Each row has a name. Each piece below is followed by the name of the row it came from. Each question is about the rows just above it.

26; 15; 14; 9; 26; 18; 43; -4; -8; -12; -9; 11; 0; 21; -21; -18; -26; 6; -10; 5; -51; 14; -23; -9 = Z
11; 6; 6; -1; -17; 28; 4; -45; -33; 11; -15; 18; 46; 27; -43; 29; -15; -31; -9; -1; 23; -31; 52; -6 = U
19; -2; -11; -18; 3; 6; -12; -2; 2; 3; 4; -13; -5; -6; 12; -24; 6; -12; 23; 40; -12; -11; -7; -11 = D
-2; 18; 23; -19; 27; 17; 1; 6; -5; -11; 3; -22; -17; 1; 17; -4; -7; 0; -15; 5; -40; 25; 0; 13 = V
-8; 11; 16; -2; 5; -1; 14; 0; -7; -9; -4; -16; -6; 10; 8; 5; -12; 1; -12; -11; -14; 16; 3; 3 = S
8; 6; 6; -4; -1; 12; 8; -13; -9; 0; -8; -12; 11; 16; -1; -2; -13; -16; -1; 12; -4; -3; 15; -1 = X
10; 6; 3; -7; -3; 12; 2; -10; -14; -3; -4; -15; 10; 15; -4; -5; -10; -13; -2; 11; -6; -2; 11; -3 = N
19; -2; -11; -18; 3; 6; -12; -2; 2; 3; 4; -13; -5; -6; 12; -24; 6; -12; 23; 40; -12; -11; -7; 6 = R
25; 18; 18; 13; 27; 17; 40; -1; 33; -14; 21; -22; 2; 21; -16; -18; -20; 6; -13; 5; -48; 16; -21; -11 = B
Which row holds -9; 0; -8; -12; 11? | X
Which row holds 12; 2; -10; -14? | N
Which row holds 8; 6; 6; -4; -1; 12; 8; -13; -9; 0; -8; -12; 11; 16; -1; -2; -13; -16; -1; 12; -4; -3; 15; -1? | X
asked: 19; -2; -11; -18; 3; 6; -12; -2; 2; 3; 4; -13; -5; -6; 12; -24; 6; -12; 23; 40; -12; -11; -7; -11 | D

-10; 5; -5; -2 : H
51; -22; 13; 0 : Q
1; 5; -9; 6 : F
-23; 13; -22; 0 : C
-13; 9; -7; 3 : A
11; 5; -18; 5 : L
-10; 8; -13; -3 : G
9; -13; 4; 6 : E
asked: -13; 9 | A
Where do -22; 13; 0 appear? | Q
asked: 5; -18; 5 | L
Which row holds -13; -3? | G

41; 11; 38; 8 = J
-38; -50; -30; -45 = Y
-30; -50; -30; -3 = P
asked: 38; 8 | J
asked: -30; -50; -30 | P
The row with -38; -50; -30; -45 is | Y
asked: -30; -50 | P

1; -10; -7; -3; -4; 1; -6; -5; -5; -2; -4; 0; 25; -9; 4; -6; -7; -8 -> Dagi
-20; 7; 6; 15; 23; 4; -3; -1; -10; -3; -23; -6; 23; 0; -3; -1; -14; -19 -> Moreg
5; 0; 19; 9; -3; -15; -2; -6; -16; 3; -7; -5; -9; 16; 2; -4; 2; -10 -> mipuz
-3; -1; 23; -2; 5; 5; 1; -7; 11; 12; 4; 4; -27; 7; 7; -5; 7; 2 -> fupug
5; -7; -1; -8; 3; -4; -9; 2; -5; -12; 1; -10; -17; 9; -6; 3; -21; -17 -> tipo
-19; -9; -6; 2; 13; -17; 1; 1; 23; 11; 8; -3; 2; -7; 2; 2; 0; -7 -> temin
4; 12; 8; -30; 27; -13; 3; -1; -6; -7; 8; -3; -39; 8; 3; -5; 1; -4 -> sopam
49; 1; 0; -11; -9; -4; -6; -2; -3; -6; 15; 2; 29; -12; 2; 0; 2; 6 -> guve
-36; -6; -8; -10; 2; 6; -8; 1; -31; -2; 20; 2; 25; 3; -7; 1; 3; -8 -> pof
-3; -1; 23; 5; 5; -2; 1; 0; 8; -1; 6; 0; 34; -9; 6; 3; -1; -9 -> Dofi
-14; 5; -29; 26; -19; -9; -6; 4; 13; 9; 19; 1; 25; 6; 6; 5; 10; 10 -> Moni
Where do -19; -9; -6; 4; 13 appear? | Moni
asked: -14; 5; -29; 26; -19; -9; -6; 4; 13; 9; 19; 1; 25; 6; 6; 5; 10; 10 | Moni
asked: -1; 23; 5; 5; -2; 1 | Dofi
-3; -15; -2; -6; -16; 3; -7; -5; -9; 16; 2; -4 is in which row? | mipuz
asked: 0; 25; -9; 4 | Dagi

8; -13; -56; -38; 2; -21; 16; -17; -6; 36; 19; -8 = K
5; 11; 6; -38; 2; -36; 4; -26; -7; 36; 19; -8 = W
-20; -6; 36; 19; -8; -21; 16; -17; -6; 36; 19; -8 = M
Where do -20; -6; 36; 19; -8; -21; 16; -17; -6; 36; 19; -8 appear? | M
Where do 8; -13; -56; -38; 2; -21; 16; -17; -6; 36; 19; -8 appear? | K

12; 30; 2; 14; 13; 10; 5; 5 = Zomid
-5; -9; 23; 10; 13; 7; -4; 41 = gobo
-16; -40; 17; -7; 15; 7; -5; 48 = Pusep
16; -49; 25; -12; 8; 14; -2; 35 = levip
59; 9; 2; -4; -19; 8; 6; -48 = doz
-1; 19; 16; -6; 15; 6; -4; 46 = lomi
-30; 34; -3; 19; 22; 2; 4; 26 = ton
-30; 35; -3; 19; 22; 3; 4; 25 = zutud
-16; -40; 17; -7; 15; 7; -5; 43 = vimo
23; 10; -9; -5; -23; -6; 4; -48 = Sogag
14; 15; -13; -4; -25; -10; 5; -52 = Namas
Which row holds -16; -40; 17; -7; 15; 7; -5; 48? | Pusep
asked: -16; -40; 17; -7; 15; 7; -5; 43 | vimo
Where do -30; 35; -3; 19; 22; 3; 4; 25 appear? | zutud
asked: -49; 25; -12; 8 | levip
asked: 23; 10; -9; -5 | Sogag

